These are runs of 7 systems, one row a step. Runs of the same system follow the same rule from any start.
path 1, K_606 (11 x 18):
[[-50 -42  -7   9 -29  21 -16  29 -70  50  22 -29 -20 -36 -38 -40 -14 -41]
 [  6  34  21 -18  58  14  -3  -7  62 -18 -36 -51  32   6 -11  19  69  38]
 [ 21   6 -73   7 -54 -23  30  45 -35 -19  22  40   6  20   9  -4  -4 -73]
 [ 23   6  34  -6  -9  73 -14 -62  -7  53  -3 -59 -32   7 -31 -24 -12  22]
 [  1  52  10  13  42 -21  19  22  38 -72  28  30  39  -2  52  31 -17   2]
 [-24 -41 -10 -25 -50  25 -37  28 -89  12   7  -8 -30 -37 -32   1 -42 -32]
 [ 33  14  30 -19  45   9  19 -18  65  -9 -42 -39  26 -12 -30  43  23  69]
 [ 17  -2 -64  10 -55 -48  37  37  -2 -31  19  60  -2 -23  13 -29 -22 -45]
 [-18  -4  39  -4 -26  36  -9 -71 -28  46  -2 -43 -48 -18 -29 -34  24  45]
 [ -9  46  12   0  53 -46  22  12  39 -37  46  47  56   8  24  28  34   4]
 [ -7 -27 -23 -49 -42  10 -51  11 -78  25   4  31 -33  -6 -16 -17  -9 -53]]
path 2, K_752:
[[  7  23 -79  -7  31 -19  39 -10  22  -3 -37  -5  53 -14   0  12  80  23]
 [ 32  28 -76   3 -31  37   4 -22 -33  27  13  12  25 -18  29 -66 -19 -38]
 [-29  35  21  11  43  56 -38 -65 -13 -17  18 -32   2   2  66   7 -24  39]
 [-55 -11 -29 -11  37  -5  23   3 -53  -5  53  12  -3   3 -11  82 -43  -9]
 [  8 -33 -24 -77  34  33 -31  -1  27  15 -10 -23 -48 -10 -60  13 -46 -23]
 [ 13   4 -48 -12  -3 -31  26 -18  85 -76 -23  -7 -47   1  11   4 -10  20]
 [  7 -20 -12  39 -89 -11  20 -15   4   1  68  -7 -35   0 -14 -43 -42 -20]
 [-19   8 104   2  11  -3 -50  -7  49 -11  67 -16  11   7 -13 -14  11   8]
 [  3   5  23 -24 -18 -53   4  33 -22 -21  29  50  15  43 -30  66  53 -17]
 [ 80 -17  12 -26 -17   1   8  -3  22  73 -38  21   4  47 -43 -10  13 -20]
 [ 51  30  32  26   9 -25  24   2  38 -16 -59  56  13   1  73 -24 -16  33]]
path 3, K_547, 11 rows:
[[-40   4  12  15  -5  -5 -48 -67 -46  33  -2  12  16 -26  55 -35  49  44]
 [-46  -1 -17 -22  82  -4 -32 -11 -35  28  21  23  66 -19  19  51  16   8]
 [  6 -18 -72 -47  18  32 -73   7 -19   3 -40   0  20  -2  37   7 -16 -39]
 [  7  -9 -58  27  42  32 -19 -41  45   1 -47 -39   4  28  73  11 -40  22]
 [-31  -9 -21  37  26  24 -11   4  17 -13  58 -15  12 -23  46 -14 -94 -25]
 [-48 -20  27  -1  -3  38 -78   0  20 -43  22 -77 -14 -34   4 -17 -17   8]
 [-26 -34 -17  15   5  10 -20  16  37 -32  34 -79  36  30 -33  78   8  -2]
 [ 64  -4 -27  -8 -60  34 -22  10  30  -9  54 -30  35  36 -36   9 -22 -52]
 [ 51  34  41  20 -59  11 -16 -42  32 -50  17  -6  -3  43  37   8  -1  28]
 [ -4 -12  57  26 -46 -15   4 -26 -48   4  68  35   4  14  -2  52 -41  27]
 [ 37 -15  59 -54 -31   2 -50 -11 -14  13   6  29  17 -34 -47  31 -15  42]]
path 4, K_351 (11 x 18):
[[-65 -29 -13  24  49  32 -33  24 -33  -9 -46 -66   2 -13  40  35 -11   8]
 [-32 -26 -27  16  53  22  16  65  13  31  29 -48  36 -20 -44  12 -31 -52]
 [  9   6 -17  -8  10  39 -32  47  70 -37 -12 -80   4   0 -15 -38   9 -44]
 [ -8  22 -13  52 -10  25  33   4  30 -36  24 -86  24  26  -4  25  28   9]
 [ 37  22  22   7 -32  50  -1  -9  11   2  93 -39  35   1 -47   2 -33 -16]
 [ 54  26  41 -37 -43  37 -45  18  -2 -63  -6 -23  34   0 -18  50   8  17]
 [ 68  -7 -16   1 -47  -2  56   9 -10  -3 -19   3  23  28 -40  83 -22  25]
 [ 96   5  14 -23 -29   1  23 -29  56  18 -14  35   5 -13 -28 -15 -47  33]
 [ 30  11  -9   2 -48 -26  11 -33   6 -60 -44  33   0 -58  41  -1   1  79]
 [-14 -17 -50 -17 -31 -27  38 -59 -46  35  14  40  -5 -52 -29   5   5  46]
 [  2  19 -20 -82  35 -29 -27 -29  13  12   4  73  -1 -38 -12 -29  38   1]]
path 5, K_547:
[[-11  21 -13 -39  70  60   2 -42  23   4  -5 -28 -41 -33   2 -23 -60  12]
 [-56  -7 -32 -17  35  -4  -3  26  21 -84  -1 -23 -46 -30  16  34 -38  -1]
 [-24 -55 -39  -3 -14  22   0  -3  38   7  20 -79 -55   9 -62  -3 -30 -23]
 [ 26  22   8  -9  19  -5  20   9 108 -49  43 -32  -2  20 -39  -4   3 -18]
 [ -7  -5  10  19 -76 -28   4  14   5 -46  59   1 -49  45 -11 -10  14 -45]
 [ 13  -2  89   1 -11  -4   3 -35  22  40  49 -11 -29  56 -52   0  32   8]
 [ 31  10  69 -25 -10 -52   0  46   1 -20  21  70  20  28 -22  47  14 -17]
 [ 43 -37  27   0 -71 -32 -14   1 -31  46 -55  40 -24  29  -8  -3  21   7]
 [ 43   4  37  25  22 -43  44 -11  24  58 -37  58  50  -9  12  -3  16  50]
 [-10   2  -9  12 -24 -44  -6  31 -56  14 -11  78  38 -65  38 -48  12  -3]
 [-40  -5 -12   5  27   1 -17 -35 -35  54 -55 -15  20 -41  21 -33  71  41]]
path 6, K_606:
[[ 56  -1 -18  30 -35  54 -13  13  -5 -17 -18 -50  43  53  24  56 -41 -12]
 [ 41 -10   0  39 -26  54 -13  20  23 -15   8 -43  42 -27  21  -7 -95  -1]
 [-21  -1  -3  29 -28  29 -26  11  -7 -64 -13 -56  29 -77  31   0 -33  43]
 [-22 -17 -37  15 -34  -2   4  27 -23 -23  18 -41  67 -68 -37  35  17  27]
 [ 33   7 -61 -35 -39   8 -14 -15  25  -2  17 -21  57 -58 -50 -22  39  11]
 [ 33  37 -70 -21 -51   7   0 -74  -2 -27  30  16  19  -8  15 -10  31  28]
 [  0  15 -20 -12 -13  14  -9 -77 -23  15  96  32  21  -4   5  15 -33  15]
 [-19   3   4 -62  44  11 -68 -46   3 -23  50  36   6 -30  18  37 -47  21]
 [-15 -45 -33 -47   7 -33 -33 -22 -12 -28 -10  36 -19  -7   7  90 -39  31]
 [  6 -76 -26 -17  -2 -46   6 -32  58  32  -5   8 -26  -4 -37  31 -42  34]
 [-22 -39 -10  10 -11 -64 -14 -36  82 -10   7  19 -39  -5  16 -39  10  23]]
path 7, K_752, 11 rows:
[[ 46  48  34 -66  -7  21  21  39 -46 -20  -7  37 -11  10 -56  28  17 -24]
 [ 69  32  15 -19  -1  17  78 -29  13  23 -60   5 -30  19 -40   7  11  43]
 [ 33  41  18  20  -9 -15  86   2  -9   4 -10  58 -10 -56   9 -51 -35  24]
 [-30  16  59  -7 -27   9  -3 -29 -66  -2  -5  14 -43 -63   2 -37   6  52]
 [-67   8  15 -14  47 -38  41 -16 -23  30  17  10  -9 -33 -40   5  75  35]
 [-13  26 -41 -58  21 -19  13   6 -24  32   2  50 -25 -22 -28 -58  57 -49]
 [ -5  40 -16 -11  17  16   8 -59   8   8 -29   0 -65  37  41 -59  52   0]
 [-49  17   3  50  28 -10  54 -15 -30  21  37  19 -42  39  43 -24 -15 -30]
 [-48  -7  61 -17  43  25 -24  25 -44  12  11  -5 -70  17  -3  -6 -36 -44]
 [-42 -17  16 -18  47 -20  25  37  16 -26 -52 -28 -71  34 -23  45  27  -6]
 [ 12 -21 -27  12 -25 -19  60  62  18   8 -31 -16 -51   9 -44 -43   0 -58]]
path 8, K_477, 11 rows:
[[ 39 -13  32 -43  -5   2 -48  18  36 -24  35  -4  52  10 -41  75  -7  10]
 [ 76 -31 -27 -29 -59 -29 -36   8  27 -15  -2  50  34  12   5  35 -39 -11]
 [ 43 -40  42  23 -63 -33 -17 -38  20   5 -17  33  -2  -4  19  15 -41  64]
 [-10  -7  27  15  -5 -42  -9 -16   7 -18  36  59  44 -74  28   5 -32  57]
 [-42 -45 -22 -23 -13 -39 -56 -14 -13  19  10  21  32 -73 -15  -5  26  29]
 [ -7 -30 -27  -5  32 -49  -1 -24  43  44 -17   5  57  -6 -21  31  62  47]
 [ 13 -12 -75  18   7 -33   4 -50  46  45  23  29  48  14  33 -29  14   0]
 [-34 -14   0  21  26  -4 -50 -87  19  38  16   1 -10  29  65 -27  11  31]
 [-66 -12   0  12  82  -1 -40 -27   1  16  53  -2  29  16  43  44 -23  -1]
 [-36 -61 -34  -8  50  19 -70  21  31  30  12 -42  14  12  -1  11 -35 -46]
 [ -2 -46 -12  30  29  -7 -30  27  81 -17 -41 -51   6  58  32  36  -7  -8]]
path 9, K_109:
[[-51 -31 -16 -37 -16 -61 -36 -12  11 -25 -12  34 -47 -45   0 -29  45  15]
 [-47 -18  -8  -1   4 -70  11 -19  25  29  22  18 -17  27 -29 -13  99  -5]
 [  4  10  20 -12  19 -44 -10   7  24  44  34  63   0  64   1 -33  50 -62]
 [ -4   7  47   2  40   3 -33   0 -24  30 -28  20 -23  90  47  18  25 -33]
 [ -6 -38  40  37  45   7  12  51 -21  51 -34 -12  10  53   7  52 -39 -26]
 [  6 -45  21  16  13  19 -28  68   6  17 -70 -20  -3 -19  19 -17 -70 -22]
 [-37 -34  10  52 -17   2 -14  45   4 -24 -63 -71  -4 -40  28 -27   7  18]
 [-35  -7   1  53 -28  -6  13  42   6  12  34 -52  35 -52 -30 -68  34 -25]
 [ -3  56  21  -8 -17  29 -35  22  -5 -13  33 -28  37 -28  -8 -74  71 -37]
 [ 11  64   6   6 -13  42  16  13 -48  -6  16 -30  38  36  -6   8  74 -27]
 [ 71  48  -9  -5   6  68  48   7 -30  34   9 -10  36  31 -23   9 -26 -31]]
path 10, K_499:
[[ 30 -18 -49 -24 -34 -30  29 -31  54 -11 -34  25 -75  -8  -6 -44 -18   5]
 [-26  12  43   9   3 -40  20 -70  45  -8  35  19 -68  15  10 -35  21  41]
 [-49  -6  56 -37  23 -37 -14  -7 -20  25  76  46 -35   4 -41   4  23 -23]
 [-23 -38  10 -51  44 -27 -42  25  -8  37 -45  12 -11  23 -36  30  53 -21]
 [  4 -32 -28  19  26 -65  30  35  25  13 -63  43  -6  42  32  22  17 -17]
 [ 23 -19  39  55 -25 -35  18   2  25  46 -17  35 -22  22  40 -65 -29 -13]
 [-43   7 107  47  21 -12 -26   6 -15  17  13   2  10 -13  37 -32  18  20]
 [-56 -17  30  20  19  -6 -14  69 -77  30  18  -5  45 -17 -16  21  24 -36]
 [ 10 -18 -44  13  23  19  -5  67 -10  41 -67 -41  59  -9  -5 -10  28 -34]
 [ 25  33 -46  62 -12   9  36  32  11 -26 -43 -13  30  11  71 -33   7 -18]
 [ 18  38  23  58 -37  56  17 -18 -28  15  36 -30   2  15  34 -51 -35 -20]]
path 11, K_499:
[[-13  25 -23 -21  22 -24  25  15  46 -30 -16 -20 -43  39 -25 -18  89 -33]
 [ 25  24  13   0 -14 -18  43   6   8  11  16  29 -55  91 -15 -14  28 -56]
 [ 44  20  99 -19  20  12  -7   4  16  25 -18  17 -38  75  -3   4   6 -13]
 [  7  -8  87  -5  11 -17   7  52 -39 -13 -40  36 -23  30   7  65 -22   7]
 [ 23 -51  44  18 -15 -13  36  63 -24  34 -65   3  -5 -24 -38  18 -42  13]
 [ 15   0  33  38  -4 -29  47  51  22  -7 -67  -4  21 -66  -6 -38  20  40]
 [-15  31  10  48 -49 -22  64  19 -50   9   2  10   3 -48 -10 -70  52   1]
 [ -8  53  19   4  26  30  40  -8 -35  58   7 -13  28 -14 -26 -54  74 -10]
 [  4  73 -19 -34  53  31  20  22 -57   4 -20  30  14  10  23  -7  44 -39]
 [ 20  23 -37 -10  27  59  29  -3 -60  27 -58  -5 -39  38  28  10 -36 -26]
 [ 14  24  18   3  65  51  37   1  22 -14 -43 -20 -39   3  35   2 -81   8]]
path 12, K_109 (11 x 18):
[[ 59   2  56 -29  -5 -18  14  55 -22  20 -58  68 -18  33 -11  15 -17 -25]
 [  8 -29  35  25 -20   1  26   5 -44  34 -97  -1 -65  23  19  -4 -16  29]
 [-19 -24  58  52  24 -34  58  30  -2  48 -35   8  -6 -42  -9 -32 -20  31]
 [-45   2  29  -4   0 -17 -16  46 -44  -1 -23  31 -21 -71  11 -72  20 -14]
 [-57   9   9  -5  23  -6  13  24 -36  19 -36 -36 -11 -24 -31 -28 106  -3]
 [ 19  40 -10   5  19 -11  62  56  -2  37  -1  16  21  14 -38 -50  61 -63]
 [ 21  63  12  -2  25  44  18   6 -19  12 -35   0 -40  42  37 -59  25 -48]
 [-19  42  35  30  62  43  67  27 -33   3 -16 -33 -19  33   8  29 -17 -10]
 [  9   7  12 -19  27  50  29  65 -24  -7  -7 -10 -23 -31 -35  -2 -85 -40]
 [  5   7   5 -28  -8  39  10  32   6 -66 -69 -61 -60 -42 -20  -8 -16  21]
 [ -2   8  -3  29 -49 -14  83  27  16 -37  10 -39 -34 -27 -56 -17   6   5]]
path 13, K_351, 11 rows:
[[ 12  46  17  16 -33  40 -40 -22 -27 -35 -10 -19  51 -53  58 -40  23  37]
 [ -5   9 -48  -6 -14  36  14  -1 -96  19   2  -9  54 -23 -18  55  16  13]
 [ 61  22 -33 -77  45  36  -4  11  11  32 -21  26  30   2 -35  11 -17 -34]
 [ 42  31 -53 -18  21  19  17   0  33 -69 -73   1 -22  15  56  22 -24  11]
 [-15 -15 -38  23  15  24  53 -62   8   6  12 -30 -36 -19   8  16 -74  47]
 [-35   6  19 -47  35   9 -34 -10  19 -34  46   0  -5 -90 -28 -12 -36  24]
 [-44 -18 -46 -43 -20 -25 -10  32 -19 -68  -9 -16 -30 -25 -40  41  42 -11]
 [  4  -8 -23 -22  19 -27  44 -19  56  29  36  -6 -36  50 -75  14  39 -21]
 [ 17  40  47  -7  -8 -24  -9 -25  66 -48  49  35 -34  38  29 -34   4 -13]
 [-35 -16  42  30 -59 -10 -25 -44 -50 -29  29  -5 -49  29  30  35  -8  33]
 [-11 -35  77 -12   3 -29 -11  10 -31  59  36  39  18  -3 -53  44 -14  10]]
path 14, K_477, 11 rows:
[[ 11   1 -40  20 -14  39   3   1  29  10  -5 -94  -3  61 -25  -8  42 -37]
 [ 38  58   4  19  -3  47   1 -11  27 -43  18 -35   7  65  40   0   0 -24]
 [  7  19  18  -3 -43  59 -39  -4 -54 -41  44 -15 -29  35  27  23 -53 -38]
 [ 18  -1  65 -30  -3  54 -30  32 -20 -32  -2 -37 -13  -4 -32  61 -57   7]
 [ 51 -13 -20 -33 -31   4   9  68  -2 -58 -35   8  10 -32 -28  46 -59 -13]
 [ 50 -27   0   9 -92 -16  26  10  17 -31 -46 -11 -32 -29 -30  -8 -17  36]
 [ 25  39  29  17 -51 -33  48 -20  17 -52  17  30   8 -55  -7 -16  22  60]
 [-11  26 -14 -40 -47 -23  -9 -31 -53  -7  51  52  12 -62 -28 -23  47  16]
 [ 13   9   9 -62  16  -9  -1 -43 -20  49  -4  35  18  -8 -52  31  59  41]
 [ 45   7 -54 -38  34 -18  40 -36   0  56  -9  72  19  11  -5  20 -14   3]
 [  3 -23 -15  -8  20  -5  12 -67   5  57 -32  38 -61   2  30 -33 -46  26]]

Name the system that made each run.
path 15 (2 x 18):
[[ 40  29   1   4 -42  32  44 -35  -7 -24  35  -2 -68  58  -2   5 -47 -15]
 [ 15   8  85   9  18  10  44  -4  27   3  46   6 -41  12 -33  13 -69  11]]
	K_752
path 16:
[[-26   0  -8  -6  54 -17  29  49  17 -39  29   2  -3  46  -4  77 -19 -39]
 [ 19 -41  12   0 -21  23 -15   4  58  -2  17 -41 -67  42 -28  -9 -73 -35]]
	K_351
path 17:
[[-16   2 -70  11 -16 -37  39  27 -40 -33  -5  38 -18  45  32  37  12 -41]
 [ 18 -10  54  23 -26  38  19 -29  14  61  36 -52 -41  16 -58 -50 -16  -4]]
	K_477
path 18 (2 x 18):
[[-11 -13 -52  -2  29  67 -37 -48  11 -14  -7 -72 -18  29  38  33 -52  12]
 [-25 -15 -36   0  27  43 -20 -14  36 -59  19 -65 -25  17  21  54 -67   5]]
	K_477
path 19:
[[-38 -31  47  31 -31  31 -16 -10 -50  11  47 -36 -12 -34 -11  19 -73  24]
 [ -4   3   8 -44  49  18 -38  50  24 -47 -26 -26  43 -71 -20  24  -7  18]]
	K_477
path 20 (2 x 18):
[[-39  40  20 -34  21  22  -1  36 -72 -58  22  19 -18 -54   5  18 -25  -9]
 [-17 -31 -19 -39  -2  43  -9  -3 -40   0 -66 -62 -59  -8 -42  40   1  23]]
	K_547
path 21 (2 x 18):
[[ 17  15  25   7   4  76  28 -18  -9   8 -21 -55 -34 -43 -16 -32 -66  28]
 [-22  21   8  -3  14   6  40  42   1 -90  -3 -32  -5 -60 -19  42 -21  28]]
	K_547
path 22, 2 rows:
[[ -5  -9  69 -20  47  38 -83   5 -28  20  -7  -6  37   9  20  43 -16   8]
 [ 14 -37 -25  11  -2  -9  -1  88 -25 -18 -37   9  37  10  12  65 -48 -36]]
	K_351
path 23 (2 x 18):
[[-13 -58 -74  18 -54 -25 -16  57 -18 -15   2 -13  33 -31 -11   9 -14 -43]
 [ 21 -16 -24   7 -30  32 -21 -49  43  24 -19 -82  14 -11 -35 -23  39  40]]
	K_606
path 24 (2 x 18):
[[ -8  -6  73  20  56   2  23 -11  35  56  53 -18  38  -3 -44  25 -16  32]
 [ 21   7   7 -43 -28 -10 -48  59 -45 -45 -10  66  18 -30  24   5 -29 -34]]
	K_109
path 25, 2 rows:
[[ 42 -12   0 -33  -4  19 -25  57  -3  51  31   8  40  14 -56 -12   0 -80]
 [ 51  32  20  10 -18   3 -22   2  32 -37 -74  -3   4  45  61 -12  48  13]]
	K_547
path 26:
[[-25  23  99  23  21  17   2  21 -24 -12 -38 -33  15 -27   6  10  36  57]
 [-17   7 -16  -1   2 -23  64  63 -69  21 -16  15  38 -32 -52  24  57 -10]]
	K_752
path 27:
[[-42 -50  17  46  10 -19 -42 -37   5  21  49  -1  25  34  50  53 -41  22]
 [-22 -40  13   6  43  11 -71  14  48   9  36 -18  57 -31  17   4 -59  -3]]
	K_477
path 28:
[[  6 -46 -80 -23   4 -28   8 -15  21  64   7  17 -15  39 -31  -5   7 -53]
 [ 15   8   5  -4  38 -26 -36 -35  86  -8 -23  25 -14  39  62 -36  10   5]]
	K_499
path 29, 2 rows:
[[-11 -41 -16  35 -43  15  33 -15 -55  16 -27 -35 -62  57   1  49 -27   4]
 [ 14   4  89  -1  63  -1  13   9  43  55  16  19  22 -20 -32 -14 -37  15]]
	K_351
path 30, 2 rows:
[[-32  13  28  14  16 -13   3 -60  14  -2  41 -29  12  38  -9  58  59  52]
 [ 10  -9 -13 -30  -3 -32 -41  31  16   8  77  60  40  15 -12   3 -14 -72]]
	K_606
path 31, 2 rows:
[[  6  72  26 -36   7  16  11 -67 -25 -17   3  27 -18 -36  13 -30  38  56]
 [-34  22 -19 -49  34   9  33 -38 -76  16  30  40 -31 -12 -25  37  -3   6]]
	K_499
path 32 (2 x 18):
[[-65   9  54  26  -8  22   1 -19 -76   8  58 -29  -9  -5 -17  29  19  19]
 [ 20  21  32 -56  54   2 -32  56  30  -9  27  17  69 -16 -45  33  16 -29]]
	K_606
